The rows below come in pairs that one turn or mirror swaps. Which row does each named row swap with?
The rows were stretched afterwards, more along some directions than others.
Bero: | -22 |  -3 |  40 | -22 | -25 | -31 |  33 | -13 | -21 | -10 | -11 |  23 |  -7 |  21 |  -6 |  11 |
resos: |  17 |   0 |  -6 |   7 |  24 |   9 | -18 | -15 |  55 |   6 |  23 |   2 |  12 |  42 | -48 |  20 |
buzo: |  45 |  36 |   8 | -36 | -12 |   7 |  -7 |  -1 |  -4 |  40 |   8 |  16 |  24 | -23 |   5 |  40 |
did: | -14 |  -3 |   8 | -14 |  19 |  31 | -22 | -10 | -14 |   6 |   2 | -12 |  21 | -47 |  17 | -19 |
Forig: |  13 |  20 | -15 |  27 |  23 |  20 |  -3 | -28 |   6 | -11 |  18 | -38 |  24 |   8 | -20 |  12 |
Bup: |   6 |  28 | -22 |  27 |  20 |  21 |  -2 | -21 |   7 |  -8 |  19 | -38 |  24 |   3 | -25 |  18 |
Gadoz: |  -1 |   7 |   2 | -37 |   0 |   3 | -44 |   2 |  24 |  45 |   6 |  35 |  12 | -19 |   1 |   3 |
fufen: |  24 |  10 | -35 |  25 |  37 |  30 | -38 |  -7 |  22 | -11 |  12 | -60 |  28 | -21 |   1 |  -4 |
Kon: | -10 |  -8 |   8 | -16 | -36 | -13 |  15 |  -6 |  25 |  36 |  31 |  11 |  -6 |  18 | -26 |  12 |
rabu: |  11 |  10 | -24 |  16 |  23 |   4 | -10 | -12 |  37 |  -3 |   8 |  -3 |  18 |  24 | -31 |  20 |
Gup: | -31 |  52 | -56 |  15 |   4 |  16 |   1 |  -5 |  22 | -10 |   4 | -10 |  13 | -22 | -10 |   8 |
sim: |  -5 |  -3 |  -5 |  -8 | -19 | -22 |  -1 | -18 |  26 |   1 |  -2 | -29 | -21 |  22 |  -5 |  12 |
kuze: |  -6 |  34 |  -2 | -14 |  15 |   9 |  -4 |  -8 | -16 |   3 |  -3 |  16 |  20 | -39 |  32 | -15 |
Batin: | -25 | -34 |  37 | -31 | -31 | -46 |   0 |  19 |   6 |  18 |   0 |  50 | -20 |  16 |  12 | -30 |
dup: | -28 | -33 |  35 | -27 | -29 | -40 |   1 |  17 |   7 |  11 |   2 |  44 | -15 |  18 |   9 | -36 |
teni: |  38 |  18 |  21 |   0 |  -2 |  -2 | -15 |   9 | -10 |  25 |  15 |   6 |  32 |   8 | -19 |  15 |
nirin: |   1 |  10 | -12 |  -2 | -26 | -20 |  17 | -25 |  30 |   7 |  12 | -23 |  -8 |  26 |  -5 |  14 |
Ganal: |  -9 |  -8 | -11 |  -8 | -29 | -21 |  15 | -12 |  23 |  16 |  13 | -12 | -17 |  22 |  -2 |  10 |
Zilaf: |  21 |  -4 |  30 | -16 |   7 |  -5 | -19 |  27 |  26 |  15 |  27 |  -2 |  16 |   4 | -18 | -21 |
vuzo: |  -1 |   0 | -11 |  -4 | -22 | -11 |  -3 | -14 |  18 |  -9 |  -4 | -36 | -19 |   4 |  -1 |  -9 |
dulos: |  -7 |   9 |   1 | -23 |   1 |   7 | -42 |  -3 |  25 |  27 |   2 |  35 |  11 |  -9 |  -5 |  11 |
Bazi: |  49 |   9 |  -4 |  17 |  13 |  25 | -39 |  12 |   6 |  11 |  10 | -49 |  31 |  -5 | -22 |  21 |
lutel: | -26 | -35 |  37 | -29 | -35 | -45 |   7 |  12 |  -4 |   1 |  -7 |  46 | -16 |  23 |   8 | -18 |
lubi: |  -8 |  33 |  -1 | -16 | -30 | -11 | -11 |  14 |  22 |  19 |  21 |  39 |   8 |   4 | -23 |   1 |
Zal: |  31 |  55 | -25 | -11 | -15 |  -2 |  15 |   3 |  -2 |  10 |   2 |  13 |  22 | -23 |  11 |  46 |
nafer: | -11 |  -6 |  12 | -17 |  17 |  27 | -21 | -12 | -16 |  10 |   2 | -10 |  15 | -47 |  17 | -15 |
luvum: |  33 | -13 |  25 | -15 |   4 |  -8 | -22 |   7 |  43 |  25 |  26 |  13 |  11 |  30 | -40 |  -7 |
Gom: |  27 |  36 |  10 | -39 | -23 |   0 | -15 |   0 |   5 |  54 |   6 |  22 |  20 | -25 |   9 |  29 |
mupuf: |  48 |  36 |  16 | -31 | -15 |  10 | -17 |  -7 |  -1 |  45 |  13 |   0 |  32 | -21 |  -1 |  35 |
Sen: | -18 | -17 |  21 | -23 |  12 |  30 | -23 |  -9 | -25 |  17 |  -3 |  -6 |  22 | -43 |   7 |  -6 |
Livod: |  50 |  -3 |  18 |  10 |   1 |  22 | -34 |  -2 |   2 |  15 |  21 | -41 |  30 |   1 | -33 |  12 |
Gaz: | -21 | -11 |  43 | -29 |  -9 |   3 | -29 |   5 | -41 |  35 |   3 |  22 |  28 | -30 |  14 |   7 |
fozo: |  17 |   4 |  29 | -14 |  -5 |  -6 |  -7 |  31 |   6 |  15 |  23 |   0 |  15 |  -9 |  -9 | -12 |
zati: |  -4 |  13 |  -9 |  -9 | -36 | -20 |  18 | -27 |  28 |   7 |  10 | -21 | -19 |  17 |   2 |   9 |
Led: | -10 |   8 | -18 |   3 |  42 |  14 | -29 |   6 |  44 |  -5 |  28 |  -8 |  22 | -10 |   3 | -18 |
berik: |  33 |  32 |  13 |  -2 |  -3 |  -7 | -11 |  11 |  -1 |  19 |  18 |  19 |  31 |  12 | -24 |  25 |
Ralus: | -26 | -11 |  19 |  -7 |  -9 |  -5 |  -5 |  10 | -15 |  24 |  13 |  -7 |   1 | -13 |  13 | -38 |
tudob: |  30 |  17 |  25 | -44 |  -5 |   4 | -42 |  -1 |   9 |  51 |   6 |  19 |  19 | -16 |  -5 |  31 |
Gapi: |  -7 |  -8 |   6 |  -3 | -25 |  -5 |  -6 |  -6 |  15 |   4 |  -7 | -24 | -16 |  11 | -20 |  -1 |
Nar: | -26 |   8 | -13 |  -3 |  31 |   3 | -14 |   5 |  42 |   2 |  29 |  23 |  15 |  -3 |  -1 | -12 |
lukud: | -29 | -22 |  32 | -15 | -24 | -19 |  -6 |   4 |  -6 |  22 |  16 |  10 |  -8 |   0 |  12 | -47 |
Bol: |   0 |  34 |   4 | -17 |  14 |   0 |  -2 |  -5 |  -8 |   1 |   8 |  33 |  16 | -17 |  25 | -11 |

Led pairs with Zilaf
nafer pairs with Batin
Zal pairs with Kon
Bero pairs with Gaz
lubi pairs with Gup
dulos pairs with Gapi

